128 stands for zero in the data rows.
Some points, one per row:
[145 127 148 139 158 135 151 128 149 150 143 149 129 136 136 149 149 144
 158 141 150 135 134 155]
[134  89 214 214 112  66 149 157 134 148 141 142 153  96 142 142  67 156
 153 207  91 142 200 200]
[205 134 155 143 218 147 189 192 200 207 209 136 211 146 200 188 150 208
 201 146 211 210 150 132]
[ 73  91  94  86 151  75  81  74  76  64 112 114  66 105  94  99  89  72
  82  85 153 111  91  92]
[118 161 150 162 130 152 149 155 102 148 160 175 168 171 175 162 169 114
 104 148 124 145 178 171]
[121 111 115 110 133 115 145 124 116 112 110 103 105 112 103 102 132 112
 122 114 115 131 115 101]
[ 84 147 150 131  59 139  68  73 143 154 138 147  79 154 143 129 155 133
  78 142  81 135 146 148]
[149 152 187 199 142 147 128 141 140 135 142 143 158 153 135 148 147 149
 128 168 149 148 138 199]
[185  98  76  75  83  81 173  60 169  86  84  90 166  77 106  90  77  86
 174  96  68  93  96  84]
[148 160 152 151 139 152 160 148 141 153 140 166 140 151 156 156 160 155
 151 155 141 137 149 146]
[169  97 168 160 171 138 150 154 148 162 147 153 159  88 139 153 148 169
 158 166 140 156 138 155]
[ 54  84 128 131  77  74  50  58 147 147 145 133  64  79 143 128 105 147
  41 126  81 146 138 143]
[133 111 145 149 129 105 115 122 129 152 157 143 137 119 152 146 140 140
 113 157 125 133 148 131]
[ 88 129 109 106  86 109  99  91  94  76 102 100  85 110 113 109  93  96
  85  95  90  96  92  82]
[108 173 151 153 110 146  92 102 108  88 160 145 110 162 154 174 154  88
  95 163  96  97 157 172]
[ 93  44 129 114  66 117 103 194 102 107 109 122  95  28 110 101 114 110
 117 107 189 121 129 129]
[174 224 202 193 164 202 192 191 203 196 189 208 175 212 104 117 224 195
 204 200 174 194 210 222]
[87 66 65 73 68 73 88 58 66 57 65 79 59 66 87 70 66 57 76 54 75 56 65 56]
[115  94 120 118 120 124 114 121 120 125 122 107 105 103 118 106 124 115
 125 119 130 105 120 121]
[157 142 161 133 141 149  84  78 143 156 160 163  94 137 154 133 135 153
 151 160  75 162 141 149]
[122  90 110  89 208  80 182 195 125 131 124  46 124  99  54  62  98 122
 118  87 200 116  80  97]
[108 169 156 174 134 175  96 126 120 120 106 166 105 149  94 109 165 108
  99 171 126 107 165 147]
[108  87  99  78 208  91 221 208  85 102  91  79 217  93  70  92  79 107
  86  76 198 100  83  82]
[163 169 167 154 157 161 138 164 163 135 163 139 140 164 144 148 167 135
 162 140 159 150 163 158]
[195  72 100  73 211  80 215 195  91  94 100 100 203  89  83  94  82  91
 204  79 205  71  81  98]
[182  54 150 147 191 146 177 166 169 182 131 147 169 135 160 151 154 168
 179 138 180 168 145 147]
[123 116 103  57  65 110 113 108 110 143  72  69 108  97  70  79  98 108
 118  89  48 129  88  88]
[111  94  97 104  91  83 100  86  94  98 104 100  81  92  87  97 112 106
  92  87  87 103 108 109]
[122 161 169 159 121 156 120 109 103 174 158 165 124 158 163 172 160 113
 113 159 107 165 144 150]
[189 111  61 156 179  66 174 165 182 168 158 176 161 111 168 176  83 189
 178 169 178 181  69 156]
[146 109 125 112 138 107 153 153 132 144 109 129 149 122 131 111 110 127
 143 121 129 105 112 101]
[109 134 103 111 119 119 119 110 124 118 102  95 114 138 117 103 137 109
 119 124 109 111 111 106]
[160 154 151 160 104 162 147 171 165 153 150 161 159 148 143 158 140 153
 163 154 109 162 168 168]
[129 116 111 127 123 106 100 129 112 108  97 116 110 107 128 112 116 112
 123 110 113 120 106 120]
[127 115 109 122 132 123 136 144 122 110 123 101 169 131 101 118 131 143
 123 112 118 130 114 109]
[108  92 120 113 104 113  87 100  99 115 147 100 105 114 164 156 105  85
  87 106 108 163 120 120]
[153 160 159 138  68 129 161 140 148 144 138 131 133 144 153 144 153 139
 146 128  84 147 138 146]
[149 137 145 135 164 136 145 124 133 149 118 136 146 151 128 136 166 133
 116 164 124 147 149 153]
[216 216 201 201 112 193  94 103 202 207 222 211 104 202 193 223 216 207
 225 208 102 215 201 209]
[156  96 172 168 171 177 175 166 178 170 184 173 175 110 185 169 178 156
 166 153 157 177 177 168]
[204 129 111 105 214 127 204 198 189 188 180 110 199 121 105 107 115 204
 203 104 208 200 105 111]
[177 181 196 180 122 189 136 135 190 197 196 185 187 197 197 167 181 181
 199 179 121 175 175 188]
[112 103 186 191 108 176 146 144 123 117 129 144 136 107 140 142 166 115
 144 190 134 134 188 196]
[100  87 116  98 114  86 114 130 121 108  98 113 118 117 113 112 117 113
 118 118 117 112 115 103]
[120 231 217 237 146 208 117 134 132 111 118 209 126 239 218 238 218 103
 146 229 138 131 222 208]
[135  94 107 115 120  93 115 115 135 123  86 100 116 117  84  70  94 114
 129 121 123 118 102 122]
[185 185 158 156 178 158 186 187 180 189 181 180 177 160 167 170 166 191
 181 157 187 171 185 173]
[ 91  99 112 112 108  77  87  87  77 134 141 120  93  87 129 120 143 129
  96  97  95 142  98 115]
[153 163 161 164 135 164 156 163 165 164 154 173 153 159 165 166 167 155
 175 151 132 150 169 151]
[151 121 143 149  81 143 152 152 121 135 129 139 141 121 138 143 151 130
 137 132  83 138 142 129]
[  0 139 141   0   0 141   0   0   0   0   0   0   0 139   0   0 125   0
   0 145   0   0 141 141]
[185 160 142 108 169 171 108  94 191 171 190  92 186 156 175 184 156 192
 164 112 168 183 150 120]
[154  72  89  78 138  85 153 138 142 139 145  82 138  79 139 127 106 152
 144  85 146 150  94  81]
[130  81  63  62  77  96  74  94 120 120  80  70  84  85  63  68  71 126
 113  80  87 119  85  87]
[114  78  75  53  81  71 103  93 102  75  57  61 113  78  54  65  83 102
 105  44  61  46  64  76]
[126 139 138 154 157 138 144 127 148 148 142 155 128 126 155 142 125 134
 136 152 149 142 142 124]
[149 120  58  42 108  58  90  90 140  47  58  43 106  29  38  58  29 140
 114  44  90  58  28  57]
[100  87 151 121 101  86 130 101 129 144 113 131 119  96 123 143  73 113
 123 141 122 113 130 138]
[ 88 176 157 165  89 154 108  88 105  87 145 141 105 169 139 152 156 105
 103 145  87 165 167 167]
[211 173 216 220 134 215  97 130 210 203 204 230 116 229 209 217 210 203
 199 216 128 188 222 234]
[120 112  96 111 167 110 125 118 181 172 175  93 125  97 106 120 105 171
 125 100 122 182 107 118]
[187  96  94 110 157 121 171 156  97  99  86 109 178 122  95  97  96  98
 165  81 149  93  95  83]
[ 75 108 120 120  93 102  84  92  83 121 137 143  76 117 143 138 108 151
 105 148  92 137 142 119]
[ 48 197  79 150  40 208  49  62  38  27  25  35  49 209  40  26  83  56
  40 137  53  39  82 150]
[ 81 102 101 178  96 114  91  95  98  81 164 166 105 115 183 165 102  98
  96 172  90  97 106 178]
[ 49  73  72  77 122  64 158 149  66  71  65  58  51  68  66  71  51  63
  50  48  99  57  50  50]
[189 144 248 167 151 221 177 190 182 187 186 177 179 238 172 170 241 170
 170 158 192 178 240 249]
[192 162 161 169 193 174 163 177 175 171 178 170 164 162 184 161 184 179
 193 173 192 161 169 183]
[104  95 108 111 139 111 110 126 125 118 108 125  97 125 117 112 104 113
 119 115 105 103 111 102]
[118  88  98  47 118  89 130 116 127 128 105  74 130  88 161 133 104 129
 105 100 104 119 115 100]
[144 140 134 133 168 147 155 167 157 144 156 144 117 143 144 157 126 173
 154 146 167 143 147 154]
[135 139 125 138 115 131 115 106 127 127 122 139 137 109 132 126 132 109
 120 107 106 138 117 117]
[182 178 193 190 164 198 181 157 165 180 182 183 172 181 175 186 189 162
 155 192 172 168 181 170]
[ 89 155 163 149 137 170 140 131  89 103 105 142  91 159 106  97 142  97
 120 162 136 101 163 163]
[138 206 197 162 135 209 165 160 161 149 150 134 149 203 137 144 203 163
 148 195 145 146 210 197]
[125 137 149 130 109 124 127 114 128 130 130 118 113 126 139 133 144 114
 127 149 113 135 146 149]
[138 146 126 130 151 137 149 144 148 128 129 117 153 137 131 142 137 134
 126 131 137 117 135 145]
[113 153  98 106 116 187 115 108 120 120 106 104  69 165 107 119  90 120
 101 101  99 107  89 102]
[ 75 156 154 148  59 131  72  72  77  81  79 123  62 147 149 150 157  77
  88 138  80  60 143 121]
[ 72 146 159 162 163 167 154 159  72  72  75  92  82 146  92  80 160  72
  94 166 162  76 162 174]
[103  89 110 104 104 101 104 103 118 102 110 111 113  97 118 118  88  89
 113 100 103 101 110 101]
[ 51  94  63  58  58 132  81  60  64  73  63  64  66 107  59  79 149  59
  61  65  65  63 143  63]
[135 130 128 111 136 101 119 130 118 116 128 123 111 134 107 132 108 119
 111 101 144 108 103 114]
[104 101 117 104 129 102 115 144 123 114  97 117 123 128 108 118 130 116
 122 121 130 110 127 106]
[125 174 188 107 135 188 135 121 125  82  84 105 105 160  68  82 177 103
 127 114 134  80 172 172]
[108 113 127 208 117 128 100 122 128 107 194 195 100 108 178 200 119  98
 114 220  99 106 134 117]
[117 131 144 121 119 144 123 115 108 109 121 117 110 137 113 116 136 116
 123 127 123 121 151 144]
[ 99 115 121 105 107 120 106 106 100 117 100 123 112 123 111 103 105  98
 112 101  87  98 109  95]
[ 49 128 133 138  58 133  44  34  57  97  91 113  58 111  82  90 121  45
  52 123  30  93 130 120]
[153 152 183 212 152  56 163 167 161 182 174 214 163  62 201 201  62 161
 177 190 158 152  77 212]
[144 149 141 144 126 128 155 127 140 142 136 135 143 131 154 155 140 126
 135 143 121 153 126 146]
[  4 136 135   0   0 133   0   0   0   0   0   0   0 132   0   0 119   1
   0 138   0   0 137 137]
[122 131 137 107  38 108 130 123 129 122 112  99 131 138 117 128 126 108
 115 136  54  99 121 130]
[166 162 177 176 150 147 158 163 162 178 161 148 150 148 178 156 177 148
 158 159 158 170 169 164]
[ 50  88  78  78 188 100 182 194  46  55  45 109  57  96 106  92  93  62
  43 106 187  31 107 100]
[122 151 107 116 118 188 122 115 126 125 116 113  83 163 118 126 102 128
 111 111 109 118 101 112]
[120 146  97  83 118 153 118 118 132 112  48  98 134 149  33  33 149 112
 118  81 112 131  91 103]
[ 90 112  88  99 109 125 103 101  96 103 107  93 117 116 119 105 103 121
 116  93 114 106 101 101]
[130 179 164 178 101 164 126 109 116 116 137  92 156 186 129  69 165 133
  44 184 121 132 173 169]
[129 117 136 120 132 113 112 128 126 116 129 125 138 141 131 119 120 123
 125 128 137 131 109 129]
[123 144 134  96 127 137 127 124 125 102 104  91 126 133  86 101 132 108
 112  88 138  90 145  99]
[103 122 124 149 202 137 207 193 111  78 140 145 208 108 136 141 125 117
 207 128 210  82 124 116]
[ 91 119 120  85  85 119  91  99  91  79  76  97  95 130 102  98 120  92
  95  87  84  79 115  97]
[115  93 109 105 122 114 108 116 120 127 121 101 100 101 115 101 115 115
 122 107 128 100 109 108]
[108 141 120 120 101 117  97 108 116  93 100 110 105 121 122 115 103 115
 104 106 110  93 103  94]
[112 123 137 140 138 109 118 129 133 118 144 137 119 133 115 137 129 127
 136 145 111 134 146 132]
[179  95  90 195 200  91 191 193 196 167 174 193 180 113 186 179 110 175
 197 178 195 181  89 193]
[165 150 128 133  99 149 179 183 168 151 158 120 163 138 164 133 142 151
 133 147 112 172 133 119]
[ 66 104 110 111 188 114  65 188  70  77  71  83  68 112  70  71 102  64
  59  94 190  83 124 102]
[  7 133 158 201   0 142  20   8   3   7   0 194  21 142   7 202 143  12
   0 208   4  18 137 129]
[ 68 144 135 124  89 151  77  71  73  70  68 145  58 150  79  62 150  72
  72 136  85  64 136 133]
Then 16 other points, each followed by its number:
[121  64  76 157 125  69 128 124  84 177 149 150 126  66 139 151  85  81
 142 129 129 156  64 140] 0
[148  78  77  82 131  77 144 135 149 133  59  73 130  61  75  71  73 129
 142  58 148 149  73  63] 1
[163  93 155 146 159 128 144 147 143 150 135 140 154  86 128 141 138 161
 152 150 130 141 128 144] 2
[140 111 180 175 103 127 171 171 149 149 189 181 156 111 185 167 106 162
 141 194  73 152 180 175] 3
[113 101 109  97 113  91 111 109  97  99 114 110 112 120 107  97 109 109
  96  97 165 121 105 120] 4
[130 131 123 130 140 130 125 148 130 147 117 110 149 119 119 118 124 159
 131 112 169 151 123 117] 5
[173 161 150  94 183 145 172 169 177 165 172 176 175 135 174 176 149 180
 186 132 178 177 140 159] 6
[188 186 201 171 158 189 189 166 195 188 171 186 181 202 189 189 202 179
 167 170 141 194 171 184] 7
[142 118 118 122 162 117 143 130 155  98 103 104 141 108 118  97 105  98
 143  96 145 117 110 122] 8
[ 61 158  42  56  48  68  81  94 144 147 146 146  72 150 147 131  60 141
  70  56 106 138  62  58] 9
[139 118 122 108 159 138 154 145 118 123 125 132 176 132 127 118 109 118
 133 120 145 117 108 108] 10
[ 99 116  89 112 142  97 149 155  89 111 113 115  96 106  97  95 106 117
  96 113 152 109 102 105] 11
[33 15 14 10 47 30 29 38 25 30 39 13 18 23 29 25 27 28 41 36 31 19 27 37] 12
[144 143  85  82 146 129 133 139 131 134 123  74 137 123  81  67  78 123
 127  77 151 129  64  80] 13
[ 42 112 123 116 129 123  72  65  50 148 151 117  73  95 161 152  94 168
  52 101  97 147 123 102] 14
[113 107  98 104 130  97 122 131 105 101  98  98 137 121 103 107 103  88
 122  95 133 104 100 111] 15
Which of these numbered points is nearest to each point below, ignoring the 2 directions in which the first points spread most? Its number follows each.
[ 88 104 104 120 110  85  97 109  87 101  86 105  90 116 101 108 116  79
  94 106  93  87  99  90] > 15
[ 88 122 121  60  94 134 103  94  96  82  68  69  98 128  52  69 114 203
  94 116 109  69 113 133] > 5
[21  0  0  0 29 14 13 29 12 16 26  0  0  7 15 11 12 15 29 25 12  6 10 26] > 12
[105 125  94 124 147 103 156 160  96 118 124 125  97 118 104 104 113 125
 101 122 160 117 111 116] > 11
[111  96 179 200 113  86 112 109 107 201 188 172 113  82 171 180  90 123
 118 186 103 184 160 192] > 0
[148  72  71  76 127  71 144 135 147 139  52  68 127  55  68  68  68 134
 140  52 148 154  67  53] > 1
[142 115 173 171 109 129 167 166 148 148 183 178 152 113 181 164 112 157
 142 185  83 151 176 170] > 3
[ 62 108 122 114 134 122  86  82  66 152 154 110  86  96 150 141  95 172
  69 101 110 153 122 101] > 14
[ 60 151  37  48  54  62  89  98 141 147 143 139  80 149 142 127  56 140
  73  53 116 136  60  53] > 9
[118 110 109 181 151 109 142 151 147 205 182 205 152 110 196 191 131 183
 142 189 128 211 130 211] > 0
[133 112 168 165 104 128 161 161 141 142 178 169 150 113 176 159 106 157
 138 180  78 146 170 165] > 3
[109  99 103  89 110  90 109 106  91  91 107 104 107 120  99  90 104 105
  92  88 171 119  98 119] > 4
[143 140 139 122 144 144 139 152 137 140 144 123 131 123 131 145 152 151
 147 129 159 134 151 121] > 5
[146 122 111 113 125  97 165 130 159 152  93 111 158 112  87  96 111 143
 156 110 121 150 107 122] > 1
[112 130 101 129 146 109 156 159 103 113 118 130 107 124 100 101 119 127
 108 126 157 112 114 120] > 11
[142 124  96 169 170 114 178 180 162 157 156 198 173 118 158 153 106 163
 144 194 176 163  97 181] > 11
[161 146 124 132 103 144 175 176 162 151 160 120 159 134 163 138 140 151
 133 143 115 165 130 118] > 7
[ 58 163 162 169  76 157  59  72  57 141 156 163  77 163 170 162 170 154
  73 167  87 148 156 139] > 14
[176 112 132 129 107 116  67  46 166 167 181 161  38 103 166 166 117 175
 184 130  54 160 102 111] > 12
[117 127  90 169 131  89 124 112 116 168 178 192 116  92 174 178  95 176
 127  47 116 188  76  94] > 14
[158  96  86  99 159  95 167 181 157 180 178 101 176  96 101 109  96 187
 167 107 171 156  95  94] > 5
[132  77 120 111 114  83 138 129 123 121 132 117 125  77 103 103  72 133
 129 109 174 116  83 102] > 4
[112 135  85 180 129  94 122 108 112 172 185 202 109  95 181 185 100 181
 122  35 113 201  76  90] > 14
[160  82 185 182 159  65 162 159 167 162 165 192 162  75 171 169  68 168
 142 168 158 168 199 181] > 3
[155 135 127 145 149 117 169 176 157 163 149 133 169 129 162 128 128 149
 160 131 147 150 135 144] > 15
[ 46 156  26  39  41  56  82  96 143 146 144 142  70 152 146 128  44 137
  61  42 111 136  48  43] > 9
[ 98 104 106 119 112  92 100 112  96 109  89 107  96 117 103 106 118  91
 103 105  99  97 104  95] > 15
[ 70  99 106 106 210 111  71 214  74  74  68  78  71 112  69  69  99  69
  62  89 217  82 122  98] > 11
[ 28  69 158 151 156 144  22  28  29  34 160 166  16  50 151 171 141  40
  23 165  40 162 140 158] > 14
[176 114 134 122 135 113 151 121 183 106 113 106 173 106 106 127 119 106
 177 120 150 122 118 121] > 8
[182  89 163 168 116 165 112 105 168 165 195 206 103 171 196 185 158 170
 176 166 118 198 155 168] > 12
[ 72  80 136 191  87  93 102  73  85 101  79 204 103  80  94 188  80  94
  82 143  89  93 136 122] > 0
[145 251 241 121 100 245 206 201 131 145 130 139 138 251 122 144 242 131
 124 142 121 139 236 236] > 7
[133  70 166 144 156  51 147 147  83 162 173 174 148  61 153 174 153  90
 164 172 142 173 173 157] > 0
[ 67  74  92  84  44  90  43  61  90  93  82  96  64  87  90  88 102  72
  86  76  43  82  76  78] > 12
[183 159  58  58 154 141 168 162 166 166 151 170 172 160 170 174  73 161
 168  79 183 174  67  87] > 6
[ 96  79  79  79 123  84 100  73  93  84  85 101  89  82  96  73  65  89
  96  83 134  99  67  91] > 4
[114 107 100 105  94 106 102 114 113 101  82  84 108 108  83 100 112  97
 102 110 102  91  97 112] > 15
[116 100  87 134 144  82 114  92  94 128 143 136 112  92 153 147  89 119
 102 137 192 138  93 135] > 4
[172  22 146 145 173  16 159 164 178 163  81  96 168  13  73 102  13 158
 168 144 179  90  16 153] > 2
[158 166 162 147  80 141 165 148 156 154 145 141 140 152 159 152 158 148
 151 137  99 153 145 151] > 7
[125 192  84 107  67 173 118 128 119 116 109  93 111 186  97 100  91 111
 122 108  97  93  87  80] > 13
[ 77 144 154 102 162 152 148 149  80  86 121 119 150 134 123 112 130  66
  93 145 160  65 138 139] > 10
[193 186 207 207 174 215 194 164 177 193 194 195 183 195 186 199 203 172
 165 206 186 179 194 185] > 10
[ 68  51  46  41 137  41 127 141  55  56  67  54 124  56  62  68  47  54
  71  49 119  51  67  68] > 15
[172  51  71  63  75  71 182 176 167 172 111  60 160  72 133  64  42 187
 177  53  88 157  64  70] > 1
[117 101  87 129 139  82 112  90  92 128 139 132 111  90 149 140  91 114
  98 134 184 134  92 135] > 4
[171  92 152 166 172 152 172 172 183 153 169 176 173  92 170 153 153 183
 168 168 163 169 174 169] > 2
[ 16  70 174 152 163 156   9  13  12  16 161 170   1  48 153 175 153  21
   9 168  29 166 152 174] > 14
[ 97 129 136  65 175 154 171 162  67  65  79  93 162 141  81  78 134  81
  99 142 182  82 145 149] > 10
[100 170  94  91 103 161  98  90 106  96 106  82  82 173 100  94  87 108
  92  91  87  93  95  97] > 13
[211 210 202 207 138 204 213 152 220 221 221 197 203 206 206 193 200 216
 216 201 131 206 203 209] > 7
[164 116 110 101 116 102 144 115 134 152 101 120 145 116 125 132 116 134
 165 109 123 156 101 124] > 1
[135  80  74 174 132  83 145 152 151 171 182 183 123  75 162 153  75 121
 137  81 131 170  88  74] > 0
[199 198 202 211  40 202 213 208 207 219 202 203 214 212 198 219 198 212
 200 209  53 206 218 197] > 3
[ 87 150 130  93  92 144  80  99 104 123  95  82  91 104  80  84 134 109
 104  84  89 102 133 102] > 5
[133 169 173 159 125 171 132 120 132 133 139 115 147 169 143 102 160 136
 120 168 159 141 157 159] > 5
[120 140 139 139 130 132 112 121 140 111 123 119 130 119 111 127 140 133
 121 117 120 139 127 109] > 5
[145 115 122 104 153 114 145 124 140 134 136 100 146 116 112 106 110 150
 126 109 138 149 120 106] > 5
[167 168  93 120 168  98 151 173 167 172  70 122 169 115 121 105 103 179
 173 107 164 171 107  93] > 1
[48 72 80 71 33 76 33 55 77 81 62 77 58 73 72 72 93 56 71 61 32 63 62 62] > 12
[114  79  92  32 115  79 127 111 125 126  99  63 127  80 165 133  97 125
  97  91  97 112 108  95] > 6
[127  70  60  60  65  89  65  87 118 118  73  70  75  78  61  69  70 126
 110  81  78 117  89  89] > 1
[110  95  78 129 140  74 104  82  80 122 138 131 105  83 151 144  83 110
  91 133 194 135  87 134] > 4
[125  73 123 114 166  51 175 166 111 132 118 119 106  66 119 118  52 119
  98 113 174 130 114 100] > 11
[118  92  89  73 126  87 123 125 123 117 122 123 126  92 131 123  86 122
 120  87 134 117  93  73] > 6
[137 120 136  85 168 136 152 138 151 154 153  95 148 120 150 154 120 137
 139 106 146 150 119  99] > 6
[200 116  97 111 198 120 213 213 205 103 110 112 193 121 103 116  98 183
 214 113 197 119 111 111] > 8
[148  59 155 204  27  72 139 139 144 153 220 221 149  59 209 221  50 139
 140 142 139 220 175 143] > 3
[150 145 141 145 134 155 141 141 146 145 144 146 140 145 142 135 150 153
 162 160 139 162 161 132] > 5
[132 123 120 108  79 115 135  70 132 108 102 117 123 114 109 116 115 112
 120 123  89 124 126  99] > 1
[186  59 197 192 222  79  66  57 181 184 205 201  72  80 184 201  67 177
  63 199 217 197 205 196] > 14
[ 78 161 129 104 116 129 128 121  91  95 104 119  93 116  96 113 129  95
  79 143  98  95 137 114] > 11
[118 198  75 100  53 176 113 126 112 112 100  86 106 191  85  94  81 104
 119  99  86  85  75  66] > 13
[ 25  86  90  62 178  90  33  17  19 160 150  42   4  91  33  33 110  11
  17  84 156 163 126  97] > 14
[108 136 113 112  96 121 113 112  94 117  93 136 105 123  94 113 131 103
 118 125 108  93 135 121] > 15
[127 126 118 104  62 113 128  53 126  97  96 114 116 114 105 113 114 106
 112 124  74 125 125  95] > 1
[130 149 155 149  80 152 158 143 143 129 127 141 147 140 155 142 167 148
 129 142  88 152 152 140] > 7
[149 113 119 106 158 112 150 128 144 135 143  99 151 113 113 107 107 156
 128 110 141 155 119 111] > 5
[129 159 172  94  85 179 121 151 150 129 110  95 139 173 104 110 168 142
 130  96 106 141 149 102] > 7
[ 73 149 160 102 167 160 153 153  72  81 123 117 154 140 125 111 131  59
  90 151 166  58 139 144] > 10
[101 176 155 154 102 146  81  94 100  80 163 147 102 164 156 176 155  79
  89 167  89  92 159 175] > 15
[196 154 140 148 157 131 116 138 189 184 179 146 182 132 141 145 132 175
 182 138 129 174 153 148] > 1
[ 73 104 112 116  67 108  44  44 146 104 117 109  62 118 109 117 104 141
  67 106  52  94 103 116] > 12
[186 165 109 110 163 170 135 151 193 176 131 110 124 169 118 106 109 173
 123 108 143 174 104 111] > 13
[174 135 183 179 165 166 144 148 181 181 179 196 165 155 175 183 175 165
 109 164 164 173 188 165] > 4
[122  94 113  92 200  83 175 185 124 127 123  57 124  99  65  70 101 122
 121  92 181 114  83 102] > 11
[147  61 146 190  45  73 140 141 144 152 209 202 150  62 190 204  54 140
 142 132 140 211 161 136] > 3
[216 128 105 100 218 127 229 217 199 199 197 106 223 121 101 105 112 216
 217  98 229 211 100 108] > 13
[66 88 87 85 81 82 88 67 57 74 64 66 89 92 86 79 88 57 67 72 71 78 90 87] > 15
[116 130 109 126  91  93  80  81 130 131 135 125  90 102 125 126  92 142
 123 103  77 129 116 121] > 12
[ 93 127 133 127  99 103 103 103  84 176 169 129 100 122 129 132 104 171
 115 126  98 170 112 125] > 14
[230 128 124 139  47 110  47  33 213 229 212 128  43 111 217 128 128 209
 215 122  33 199 139 123] > 12
[124 121 111 120  94 125 154 102 123 146 128 142 139 121 126 120 129 153
 147 127 114 141 128 124] > 1
[145  48 162 148 164 122 141 147 161 149 148 158 156  49 178 162 153 140
 133 169 142 148 136 177] > 2
[197 147 138 144 165 127 128 146 190 188 181 142 186 128 145 140 129 181
 183 132 138 180 148 145] > 1
[ 89 160 165  76 142 166 147 148  92  91  81  88 155 158  90  87 152  84
  85 167 140  81 160 146] > 10
[141 161 140 128 156 140 171 142 163 158 142 172 151 161 165 165 112 158
 156 118 158 148 140 140] > 6
[ 79 157  82  91 101 153  89  71  79  84  82  87  72 157  70  87  92  84
 101  90  71  83  69  98] > 13
[134 207 206 214 159 206 147 126 139 139 222 193 127 216 216 193 223 139
 140 213 172 215 215 221] > 4
[108 154 142 155 113 149 120 127 117 157 161 142 119 154 135 161 151 118
 129 157 102 137 161 156] > 15
[211 127 124 132  63 111  64  51 200 215 197 123  61 115 201 124 128 195
 201 120  53 184 140 121] > 12
[115 133 131 125 100 131  99 116 151 159 144 133 114 135 135 133 121 150
 114 151 123 138 137 132] > 5
[125 137 126 154 140 153 147 152 120 128 137 145 137 131 122 135 143 133
 126 146 150 137 127 141] > 11
[111  91  95 190 154  95 168 176 132 132 115 125 155  82 116 119  96 132
 121 175 162 118  90  81] > 11
[134 117 183 200 128 126 122 148 146 129 183 175 123 110 160 178 127 136
 124 201 124 119 200 201] > 3
[163 162 160 123 111 144 115 121 144 149 143 150 170 154 141 137 145 156
 164 132 115 155 150 151] > 6
[100 162 145  86 122 158 112 121  80  99 106 109 111 160  97  93 156 101
 111 144 104  81 152 127] > 10
[103  87 123 118 133 115 103 126 102 102 130 116 134  82 102 115 102 132
 121 117 112 131 110 130] > 2
[ 71 183 185 190 144 198  84  68  67  70  65  70  77 183  82  66 178  67
  63 180 159  74 185 176] > 8
[ 74  85  75  81 108  81 100 100  89  63  88  95  77  85  77  74  76  76
  86  65  93  75  81  80] > 15
[111 101 122 106 123  96 124 137 129 119 109 122 126 123 119 121 124 123
 126 124 126 120 126 113] > 15
[153  62  78  69 134  70 154 133 141 137 144  71 134  62 137 123  91 153
 142  77 146 152  78  69] > 12
[135 166 135 123 127 152 132 135 154 159 137 147 136 150 125 141 153 154
 132 152 131 135 152 164] > 6
[109 160 163 154  42 154  55  64 126 164 168 147 133 176 160 160 176 147
 140 153  50 159 162 154] > 12
[181 169 112 112 157 178 131 147 188 174 125 118 122 172 117 112 115 170
 119 114 141 175 109 118] > 13
[216 232 218 218 132 224 217 146 225 225 230 202 204 225 211 202 216 220
 221 222 123 210 223 230] > 7
[ 53 190  89 150  46 198  56  67  45  35  47  50  53 203  62  44  94  60
  47 140  57  61  90 148] > 13
[146 180 121 118 144 174 119 137 139 126 127 128 128 180 136 110 124 118
 146 120 133 133 125 109] > 13
[106 118 108 145 183 113 123 107  92 106 154 130 111 114 138 146 130 101
 111 141 195 158 108 121] > 4
[166 136 178 174 159 162 140 146 176 176 173 187 159 153 170 177 171 163
 112 163 159 166 183 161] > 4
[183 156 138 142 116 141 142 149 188 163  93  88 112 139 103 111 154 177
 109 141 155  88 145 153] > 1
[149  91  91  84 155  71 164 155 140 170 161  41 159  91 140 148  85 170
 142  69 163 139  84  62] > 5
[109  90 113  83 194  93 206 193  89 101  94  85 201  94  75  96  82 108
  89  93 187 103  99  97] > 10
[146 105  93  94 110 101 129 115 141  88  87  77 116 112  95  79  96  95
 111  81 126  67  99  68] > 8
[ 85 167 174  69 147 174 156 156  93  88  78  79 164 162  88  84 159  84
  81 172 146  78 166 152] > 10
[216 129 142 127 104 126 119 106 221 142 182 173 118 142 169 164 130 148
 224 111  99 146 115 134] > 12
[ 76 156 121  98 112 121 120 115  91  95 101 115  93 118  91 109 123  92
  79 134  97  91 128 108] > 11
[210 213 203 203 131 206 207 143 215 208 212 186 194 209 197 186 198 204
 208 204 125 192 205 209] > 7
